In the data rows, zero lies at 4.5, halfway between 4 and 5.
Every row has a hidden score from 0 to 30. What is each row's score? 15 is about the middle. The score is a weighted sum of the row's numbers plus the product of two more (or one squared), each taken from its middle value.
Array([8., 8., 1., 6., 6., 9., 6., 0., 9., 8., 0., 0., 0., 1., 9., 1.]) 9
Array([5., 5., 4., 5., 4., 5., 4., 4., 4., 5., 6., 4., 4., 5., 4., 5.]) 19
Array([4., 6., 3., 4., 4., 5., 4., 4., 3., 4., 6., 5., 5., 4., 4., 4.]) 13
Array([6., 4., 4., 4., 4., 6., 4., 4., 6., 5., 5., 4., 5., 5., 3., 7.]) 9
Array([4., 7., 5., 4., 3., 5., 5., 5., 3., 4., 6., 5., 6., 4., 4., 4.]) 16
Array([6., 4., 5., 5., 5., 6., 6., 5., 5., 6., 6., 4., 6., 4., 3., 5.]) 12
Array([4., 3., 4., 4., 4., 3., 4., 6., 5., 5., 4., 5., 4., 6., 4., 6.]) 20
Array([6., 4., 4., 5., 4., 5., 4., 4., 6., 5., 5., 4., 5., 6., 3., 7.]) 16
Array([8., 9., 0., 5., 5., 9., 7., 0., 9., 9., 0., 0., 0., 2., 9., 1.]) 15
Array([0., 2., 5., 3., 3., 0., 3., 3., 1., 2., 4., 5., 8., 6., 7., 4.]) 7
Array([5., 4., 4., 4., 4., 5., 4., 4., 5., 5., 5., 4., 5., 5., 3., 6.]) 11
Array([6., 5., 4., 4., 4., 5., 4., 4., 4., 5., 6., 4., 5., 5., 3., 5.]) 17
Array([5., 6., 4., 4., 4., 5., 5., 5., 3., 5., 6., 5., 6., 4., 3., 5.]) 13
Array([8., 0., 5., 6., 9., 5., 0., 4., 9., 3., 0., 4., 0., 7., 8., 0.]) 26
Array([7., 3., 3., 6., 8., 6., 2., 4., 8., 4., 1., 3., 2., 6., 6., 2.]) 17
Array([6., 3., 5., 3., 5., 4., 3., 6., 5., 4., 5., 5., 3., 5., 4., 5.]) 12
Array([6., 4., 5., 5., 3., 6., 4., 3., 7., 5., 4., 4., 6., 5., 3., 8.]) 11
Array([3., 5., 2., 4., 4., 6., 8., 2., 6., 6., 2., 1., 2., 2., 5., 2.]) 2
Array([3., 5., 5., 3., 2., 4., 7., 2., 4., 4., 4., 4., 5., 2., 8., 4.]) 6
Array([0., 2., 5., 3., 3., 0., 4., 3., 2., 1., 4., 5., 8., 6., 7., 4.]) 9
Array([6., 4., 5., 5., 5., 4., 4., 5., 5., 5., 5., 4., 4., 6., 4., 5.]) 22
Array([6., 3., 5., 5., 6., 5., 6., 6., 5., 6., 5., 4., 6., 4., 3., 5.]) 8
Array([6., 4., 4., 5., 4., 5., 4., 4., 5., 5., 5., 4., 5., 5., 3., 6.]) 13
Array([4., 6., 5., 5., 4., 4., 5., 5., 3., 5., 6., 5., 6., 4., 3., 4.]) 18
Array([6., 4., 5., 5., 4., 5., 4., 4., 6., 5., 4., 4., 6., 6., 3., 6.]) 19
Array([7., 3., 7., 4., 6., 3., 4., 6., 5., 5., 4., 4., 3., 5., 4., 4.]) 20
Array([4., 2., 5., 5., 5., 3., 7., 8., 6., 5., 3., 6., 5., 5., 4., 5.]) 25
Array([4., 7., 5., 6., 4., 4., 5., 5., 3., 5., 6., 5., 5., 3., 3., 4.]) 18
Array([6., 5., 5., 4., 6., 5., 2., 4., 5., 3., 4., 5., 2., 4., 5., 4.]) 10
Array([4., 6., 4., 5., 4., 5., 4., 4., 3., 5., 6., 4., 5., 4., 4., 5.]) 12
Array([4., 7., 5., 7., 5., 4., 6., 5., 3., 5., 7., 5., 5., 4., 3., 4.]) 22
Array([6., 5., 5., 4., 4., 5., 5., 6., 4., 6., 6., 4., 5., 4., 3., 5.]) 15
Array([3., 6., 3., 7., 5., 4., 6., 5., 3., 5., 6., 5., 5., 3., 4., 3.]) 16
Array([6., 5., 4., 5., 4., 5., 4., 5., 5., 5., 5., 4., 5., 5., 3., 6.]) 15
Array([5., 5., 4., 4., 4., 5., 4., 4., 4., 5., 6., 4., 5., 5., 3., 5.]) 16
Array([6., 5., 4., 5., 4., 6., 4., 4., 6., 6., 5., 4., 5., 5., 3., 7.]) 14
Array([4., 6., 4., 4., 4., 5., 4., 3., 4., 4., 6., 5., 4., 4., 4., 5.]) 13
Array([4., 6., 4., 4., 4., 5., 4., 4., 3., 4., 6., 5., 5., 4., 4., 4.]) 15
Array([4., 4., 4., 5., 3., 4., 4., 6., 6., 4., 3., 6., 5., 6., 4., 7.]) 21
Array([2., 7., 4., 4., 2., 3., 4., 5., 2., 4., 6., 6., 7., 4., 4., 4.]) 18
Array([6., 4., 5., 3., 5., 5., 2., 5., 4., 4., 4., 5., 3., 4., 5., 4.]) 9
Array([5., 2., 5., 3., 5., 4., 5., 7., 5., 5., 4., 5., 4., 5., 4., 5.]) 14
Array([4., 7., 5., 6., 5., 4., 5., 5., 3., 5., 6., 5., 5., 4., 3., 4.]) 19
Array([5., 5., 4., 4., 4., 5., 4., 5., 4., 5., 6., 4., 5., 5., 3., 6.]) 13
Array([5., 3., 5., 6., 7., 4., 3., 5., 6., 4., 3., 4., 3., 7., 5., 3.]) 25
Array([1., 4., 5., 4., 3., 2., 5., 4., 2., 2., 4., 5., 7., 4., 6., 4.]) 7
Array([5., 3., 5., 6., 6., 5., 6., 6., 5., 6., 4., 5., 6., 4., 3., 6.]) 7
Array([3., 5., 4., 4., 3., 4., 6., 3., 3., 4., 6., 6., 5., 4., 4., 4.]) 17
Array([4., 6., 4., 4., 4., 5., 4., 4., 4., 4., 5., 5., 4., 4., 5., 4.]) 16
Array([6., 4., 5., 4., 6., 5., 2., 5., 4., 4., 4., 5., 3., 5., 5., 4.]) 13
Array([5., 5., 4., 4., 5., 5., 4., 4., 4., 4., 5., 4., 4., 5., 4., 4.]) 17
Array([4., 5., 3., 4., 5., 6., 5., 1., 6., 5., 2., 2., 2., 4., 6., 4.]) 10
Array([4., 6., 4., 4., 4., 5., 4., 4., 3., 4., 6., 5., 5., 4., 4., 4.]) 15
Array([6., 3., 5., 4., 6., 4., 2., 6., 5., 4., 4., 5., 3., 5., 5., 4.]) 12
Array([0., 0., 8., 3., 9., 0., 0., 4., 9., 0., 0., 8., 0., 9., 3., 1.]) 25
Array([5., 6., 5., 6., 5., 4., 5., 5., 4., 5., 6., 4., 4., 4., 3., 4.]) 19
Array([5., 4., 4., 4., 5., 5., 4., 4., 5., 5., 5., 4., 4., 6., 3., 5.]) 19
Array([2., 4., 4., 5., 2., 4., 6., 3., 4., 3., 5., 6., 5., 3., 6., 4.]) 15
Array([5., 1., 5., 3., 5., 3., 5., 7., 5., 5., 4., 5., 4., 5., 4., 5.]) 15
Array([6., 5., 5., 3., 5., 5., 3., 3., 4., 4., 4., 5., 3., 4., 6., 4.]) 15
Array([5., 6., 4., 5., 4., 5., 5., 5., 4., 5., 6., 4., 5., 4., 4., 5.]) 14
Array([5., 6., 4., 4., 4., 5., 4., 5., 4., 5., 6., 5., 5., 4., 4., 5.]) 14
Array([5., 3., 5., 5., 7., 4., 4., 5., 6., 4., 3., 4., 4., 6., 4., 4.]) 15
Array([3., 5., 4., 4., 3., 5., 5., 3., 4., 3., 5., 5., 5., 3., 6., 4.]) 7
Array([4., 7., 4., 7., 5., 4., 5., 5., 3., 5., 6., 5., 5., 3., 4., 4.]) 14
Array([2., 6., 5., 3., 1., 5., 7., 1., 5., 5., 3., 3., 4., 3., 9., 4.]) 12
Array([3., 5., 5., 4., 2., 4., 7., 3., 4., 4., 5., 6., 5., 3., 6., 4.]) 19
Array([5., 6., 5., 5., 4., 4., 5., 5., 4., 6., 6., 4., 5., 4., 3., 4.]) 22
Array([2., 4., 4., 4., 3., 3., 6., 3., 4., 3., 5., 6., 5., 3., 6., 4.]) 9
Array([5., 6., 4., 4., 4., 5., 5., 4., 4., 5., 6., 4., 5., 5., 3., 5.]) 20
Array([4., 6., 4., 4., 4., 5., 5., 4., 3., 5., 6., 5., 5., 4., 4., 5.]) 15
Array([4., 6., 2., 3., 4., 7., 6., 1., 6., 5., 2., 1., 1., 4., 7., 4.]) 7
Array([3., 5., 4., 4., 2., 5., 6., 2., 4., 4., 4., 5., 5., 2., 8., 4.]) 9
Array([6., 4., 6., 4., 5., 5., 5., 5., 5., 5., 5., 4., 5., 4., 3., 5.]) 10
Array([3., 5., 4., 3., 3., 5., 6., 3., 4., 4., 5., 5., 5., 3., 6., 4.]) 9
Array([1., 6., 4., 4., 2., 3., 5., 5., 1., 3., 6., 6., 7., 4., 4., 4.]) 14
Array([6., 3., 5., 5., 5., 6., 6., 6., 5., 6., 5., 4., 6., 4., 3., 5.]) 11
Array([0., 2., 6., 3., 3., 0., 3., 3., 1., 2., 4., 4., 8., 6., 7., 4.]) 9
Array([4., 7., 6., 4., 3., 4., 2., 4., 2., 4., 4., 5., 6., 3., 5., 4.]) 11
Array([5., 4., 5., 5., 4., 5., 4., 4., 6., 5., 4., 4., 5., 6., 4., 6.]) 20
Array([3., 6., 3., 7., 5., 4., 6., 5., 3., 5., 6., 5., 4., 3., 4., 4.]) 13
Array([5., 5., 3., 4., 4., 4., 4., 4., 4., 4., 5., 4., 3., 5., 4., 5.]) 16
Array([5., 6., 4., 4., 4., 5., 4., 4., 4., 5., 6., 4., 5., 4., 4., 5.]) 12
Array([6., 4., 5., 4., 5., 5., 5., 6., 5., 6., 5., 4., 6., 4., 3., 5.]) 10
Array([3., 6., 4., 4., 2., 4., 5., 5., 2., 4., 6., 6., 6., 4., 4., 4.]) 20
Array([4., 7., 5., 7., 5., 4., 6., 5., 3., 5., 7., 5., 5., 3., 3., 4.]) 17
Array([5., 6., 4., 4., 4., 5., 4., 4., 4., 5., 6., 5., 4., 4., 4., 5.]) 15
Array([3., 5., 4., 5., 3., 5., 5., 3., 4., 4., 5., 5., 4., 3., 6., 4.]) 14
Array([6., 5., 5., 4., 5., 5., 5., 6., 4., 6., 6., 4., 5., 4., 3., 5.]) 12
Array([6., 6., 6., 5., 4., 4., 5., 5., 4., 6., 6., 4., 5., 4., 3., 5.]) 21
Array([5., 6., 4., 5., 3., 5., 5., 4., 4., 5., 6., 4., 5., 5., 3., 5.]) 23
Array([6., 4., 4., 5., 4., 5., 4., 4., 5., 6., 5., 4., 5., 5., 3., 7.]) 10
Array([4., 8., 5., 9., 7., 5., 5., 4., 4., 5., 5., 4., 3., 2., 4., 4.]) 9
Array([5., 3., 4., 5., 3., 5., 4., 5., 6., 5., 4., 5., 5., 6., 4., 7.]) 20
Array([4., 2., 4., 4., 5., 4., 6., 8., 6., 5., 4., 5., 5., 5., 4., 5.]) 13
Array([8., 7., 2., 5., 7., 9., 4., 0., 9., 7., 0., 0., 0., 3., 9., 1.]) 12
Array([3., 5., 4., 4., 3., 4., 5., 4., 3., 4., 6., 5., 5., 3., 5., 4.]) 10
Array([5., 5., 4., 5., 5., 5., 3., 5., 4., 4., 5., 5., 4., 5., 5., 4.]) 18
Array([2., 5., 5., 3., 1., 5., 6., 2., 4., 5., 4., 4., 5., 3., 9., 4.]) 15
Array([6., 6., 5., 5., 4., 5., 5., 6., 4., 5., 6., 4., 5., 4., 3., 4.]) 16
Array([3., 7., 4., 4., 3., 4., 4., 5., 2., 4., 6., 5., 6., 4., 4., 4.]) 15
Array([6., 4., 5., 3., 5., 5., 2., 5., 4., 4., 4., 5., 3., 5., 4., 4.]) 15
Array([4., 4., 3., 6., 5., 4., 8., 2., 6., 4., 2., 4., 2., 2., 1., 3.]) 18
Array([6., 5., 5., 4., 4., 5., 5., 6., 4., 6., 6., 4., 5., 4., 3., 4.]) 17
Array([6., 5., 4., 5., 5., 5., 4., 6., 4., 5., 5., 5., 5., 5., 4., 5.]) 17
Array([6., 4., 4., 5., 4., 5., 4., 5., 5., 5., 5., 4., 5., 5., 3., 6.]) 14
Array([4., 6., 5., 6., 4., 4., 5., 5., 3., 5., 7., 5., 5., 4., 3., 4.]) 22
Array([0., 2., 6., 4., 3., 0., 3., 3., 1., 2., 3., 4., 8., 6., 7., 5.]) 6
Array([1., 4., 5., 4., 3., 2., 5., 4., 2., 3., 4., 5., 7., 4., 6., 4.]) 9
Array([5., 2., 4., 3., 5., 4., 4., 7., 5., 5., 4., 5., 4., 5., 4., 5.]) 12
Array([6., 6., 5., 3., 5., 7., 2., 3., 5., 4., 4., 5., 3., 3., 7., 4.]) 12
Array([6., 4., 4., 4., 4., 6., 4., 4., 5., 5., 5., 4., 5., 5., 3., 7.]) 9
Array([5., 5., 5., 5., 4., 5., 5., 6., 4., 6., 6., 4., 5., 4., 3., 4.]) 20
Array([2., 5., 3., 4., 2., 4., 6., 2., 4., 3., 4., 5., 5., 2., 8., 4.]) 5
Array([9., 6., 2., 6., 8., 9., 4., 1., 9., 7., 0., 0., 0., 4., 9., 1.]) 19
Array([6., 4., 4., 5., 4., 5., 4., 4., 5., 5., 5., 4., 5., 5., 3., 7.]) 9
Array([3., 6., 4., 4., 3., 5., 5., 4., 4., 4., 6., 5., 5., 4., 5., 4.]) 16
Array([5., 6., 4., 5., 4., 5., 4., 5., 4., 5., 6., 4., 5., 5., 4., 5.]) 19
Array([4., 2., 4., 3., 5., 4., 6., 7., 6., 5., 4., 5., 5., 5., 4., 5.]) 10
Array([5., 3., 5., 6., 6., 5., 7., 6., 5., 6., 4., 5., 6., 4., 4., 5.]) 12
Array([5., 3., 6., 6., 6., 5., 7., 6., 6., 6., 4., 5., 6., 4., 3., 5.]) 15
Array([5., 3., 5., 5., 6., 5., 6., 7., 5., 5., 4., 5., 6., 5., 3., 5.]) 12
Array([5., 2., 4., 4., 6., 3., 1., 6., 6., 3., 2., 6., 2., 7., 5., 4.]) 19
Array([4., 6., 4., 4., 3., 5., 5., 4., 3., 4., 7., 5., 4., 4., 4., 5.]) 17
Array([4., 2., 5., 5., 6., 4., 7., 8., 5., 5., 3., 6., 5., 5., 4., 5.]) 16
Array([5., 6., 5., 5., 4., 5., 5., 5., 3., 6., 6., 4., 6., 4., 3., 4.]) 19
Array([6., 6., 6., 5., 5., 5., 5., 5., 4., 5., 6., 4., 5., 4., 3., 4.]) 17
Array([3., 5., 4., 4., 3., 4., 6., 3., 3., 4., 6., 6., 5., 4., 4., 4.]) 17
Array([5., 4., 5., 4., 5., 4., 4., 5., 5., 5., 5., 4., 4., 5., 3., 5.]) 14
Array([5., 3., 5., 6., 7., 4., 4., 5., 6., 4., 3., 4., 4., 6., 4., 3.]) 19
Array([6., 3., 5., 3., 6., 4., 3., 6., 5., 4., 4., 5., 3., 5., 4., 5.]) 9
Array([6., 5., 5., 5., 5., 5., 4., 5., 4., 5., 5., 4., 5., 5., 4., 5.]) 17
Array([5., 7., 5., 5., 4., 4., 6., 5., 3., 5., 7., 5., 5., 4., 3., 4.]) 23
Array([5., 3., 7., 9., 8., 4., 8., 8., 5., 6., 3., 7., 7., 3., 4., 4.]) 15
Array([6., 4., 5., 5., 5., 4., 5., 6., 5., 6., 5., 4., 5., 5., 3., 5.]) 20
Array([0., 2., 6., 3., 3., 0., 2., 3., 1., 1., 4., 5., 8., 7., 7., 5.]) 9
Array([4., 6., 2., 3., 5., 6., 4., 1., 6., 5., 2., 2., 2., 5., 6., 4.]) 16
Array([5., 5., 4., 4., 4., 5., 4., 4., 4., 4., 6., 5., 4., 5., 4., 5.]) 18
Array([6., 5., 4., 5., 5., 5., 4., 5., 5., 5., 5., 4., 5., 6., 4., 5.]) 22
Array([4., 8., 5., 4., 2., 7., 5., 1., 5., 5., 3., 3., 4., 2., 9., 4.]) 9
Array([2., 4., 4., 4., 2., 4., 5., 3., 4., 3., 5., 6., 5., 3., 6., 4.]) 12
Array([5., 3., 6., 6., 7., 5., 7., 7., 5., 5., 4., 5., 6., 4., 4., 5.]) 7
Array([5., 6., 4., 4., 4., 5., 5., 4., 3., 5., 6., 5., 5., 4., 3., 5.]) 15
Array([5., 5., 5., 4., 4., 5., 5., 5., 4., 5., 6., 5., 5., 4., 3., 4.]) 17
Array([4., 6., 4., 4., 4., 5., 5., 4., 3., 4., 6., 5., 4., 4., 4., 4.]) 18
Array([4., 7., 4., 4., 3., 5., 4., 5., 3., 5., 6., 5., 6., 4., 4., 4.]) 18
Array([5., 3., 6., 6., 7., 4., 7., 7., 6., 5., 4., 6., 6., 4., 4., 5.]) 10
Array([4., 3., 4., 4., 4., 3., 4., 7., 5., 4., 3., 6., 4., 7., 4., 5.]) 27
Array([3., 5., 4., 4., 3., 4., 5., 3., 4., 3., 5., 5., 5., 3., 6., 4.]) 8
Array([4., 3., 5., 6., 6., 3., 8., 8., 6., 5., 3., 7., 6., 5., 4., 5.]) 21
Array([6., 5., 5., 5., 4., 5., 4., 4., 5., 5., 5., 4., 5., 5., 3., 6.]) 16
Array([6., 4., 4., 5., 4., 5., 4., 5., 5., 5., 5., 4., 5., 5., 3., 6.]) 14
Array([4., 2., 4., 3., 5., 4., 5., 7., 5., 5., 4., 5., 4., 5., 4., 5.]) 12
Array([6., 3., 6., 6., 6., 5., 6., 6., 5., 6., 4., 5., 6., 4., 4., 5.]) 13
Array([5., 6., 6., 5., 4., 4., 5., 5., 4., 6., 6., 4., 5., 4., 3., 4.]) 23
Array([4., 1., 5., 4., 7., 1., 3., 8., 6., 2., 2., 6., 3., 8., 5., 3.]) 24
Array([6., 7., 7., 7., 6., 4., 4., 4., 4., 5., 5., 4., 4., 3., 4., 4.]) 15
Array([5., 1., 5., 3., 5., 3., 5., 7., 5., 5., 4., 5., 4., 5., 4., 5.]) 15
Array([6., 5., 6., 4., 4., 4., 5., 5., 4., 6., 6., 4., 5., 4., 3., 5.]) 18
Array([6., 5., 4., 5., 5., 5., 4., 5., 4., 5., 5., 4., 5., 5., 3., 5.]) 15
Array([5., 6., 6., 5., 4., 4., 5., 5., 4., 5., 6., 4., 5., 4., 3., 4.]) 19
Array([4., 7., 4., 7., 5., 4., 6., 5., 3., 5., 6., 5., 5., 3., 4., 4.]) 15
Array([6., 3., 5., 4., 6., 4., 2., 6., 5., 4., 4., 5., 3., 6., 5., 4.]) 18
Array([6., 5., 5., 4., 5., 5., 2., 4., 4., 4., 4., 5., 3., 4., 5., 4.]) 12
Array([6., 4., 6., 4., 5., 5., 5., 6., 4., 6., 6., 4., 5., 5., 3., 5.]) 18
Array([4., 3., 6., 7., 7., 4., 8., 8., 5., 6., 3., 7., 6., 4., 4., 5.]) 15
Array([2., 4., 4., 4., 2., 4., 5., 3., 4., 3., 5., 6., 5., 3., 7., 4.]) 12
Array([6., 4., 5., 5., 5., 6., 6., 6., 5., 6., 5., 4., 6., 4., 3., 6.]) 9
Array([6., 5., 4., 4., 4., 6., 5., 4., 4., 5., 6., 4., 5., 5., 3., 6.]) 17
Array([5., 5., 4., 4., 4., 5., 4., 5., 4., 5., 6., 4., 5., 5., 3., 5.]) 15
Array([6., 4., 5., 4., 5., 6., 6., 6., 5., 6., 5., 4., 6., 4., 3., 6.]) 7
Array([6., 5., 5., 4., 5., 5., 5., 6., 4., 6., 6., 4., 5., 4., 3., 5.]) 12
Array([0., 3., 6., 2., 2., 0., 1., 4., 0., 1., 5., 6., 9., 7., 6., 5.]) 13
Array([6., 5., 4., 5., 5., 5., 4., 5., 4., 5., 5., 4., 5., 5., 4., 5.]) 15
Array([5., 3., 4., 3., 5., 4., 3., 6., 5., 4., 4., 5., 3., 6., 4., 5.]) 15
Array([7., 4., 7., 4., 6., 4., 3., 5., 5., 5., 5., 5., 4., 4., 4., 4.]) 13
Array([3., 5., 4., 3., 2., 4., 6., 3., 4., 4., 5., 5., 5., 3., 8., 4.]) 13
Array([5., 7., 5., 4., 4., 6., 4., 2., 5., 4., 4., 5., 3., 3., 7., 4.]) 18
Array([6., 3., 5., 6., 6., 5., 6., 7., 5., 5., 4., 5., 6., 5., 4., 5.]) 14
Array([6., 5., 4., 5., 5., 5., 4., 5., 5., 5., 5., 4., 5., 5., 4., 4.]) 18
Array([4., 6., 3., 4., 4., 6., 6., 1., 6., 6., 2., 1., 1., 3., 6., 3.]) 10
Array([6., 3., 5., 5., 6., 5., 6., 6., 5., 5., 5., 5., 6., 4., 4., 6.]) 4
Array([6., 3., 5., 5., 6., 5., 6., 6., 5., 5., 5., 4., 6., 4., 3., 6.]) 2
Array([5., 6., 6., 5., 4., 4., 6., 5., 3., 6., 7., 4., 5., 4., 3., 4.]) 23
Array([4., 5., 3., 5., 5., 4., 4., 3., 5., 4., 3., 4., 3., 6., 4., 5.]) 18
Array([3., 5., 5., 4., 2., 4., 6., 3., 4., 4., 5., 5., 5., 3., 7., 4.]) 16
Array([5., 3., 5., 5., 6., 5., 5., 7., 5., 5., 4., 4., 6., 5., 4., 5.]) 8
Array([5., 6., 5., 4., 5., 6., 3., 2., 5., 4., 4., 5., 3., 3., 7., 4.]) 12
Array([5., 5., 4., 5., 4., 5., 4., 5., 4., 5., 5., 4., 5., 5., 4., 5.]) 17
Array([5., 3., 4., 4., 5., 3., 3., 7., 5., 5., 4., 5., 4., 6., 4., 5.]) 20
Array([5., 3., 4., 4., 4., 4., 4., 6., 5., 5., 4., 5., 4., 6., 4., 6.]) 20
Array([9., 8., 1., 6., 7., 9., 5., 0., 9., 8., 0., 0., 0., 3., 9., 1.]) 20
Array([5., 6., 4., 5., 4., 5., 4., 4., 4., 4., 6., 4., 4., 5., 4., 5.]) 19
Array([5., 6., 4., 4., 4., 5., 4., 4., 4., 4., 6., 5., 4., 5., 4., 5.]) 22
Array([6., 5., 5., 4., 4., 5., 5., 5., 4., 5., 6., 4., 5., 4., 3., 5.]) 12
Array([6., 5., 5., 4., 4., 5., 6., 5., 4., 6., 6., 4., 5., 4., 3., 5.]) 16
Array([5., 6., 4., 5., 4., 5., 4., 4., 4., 5., 6., 4., 5., 5., 3., 5.]) 19
Array([4., 2., 4., 4., 5., 3., 6., 7., 6., 5., 4., 6., 5., 5., 4., 5.]) 17
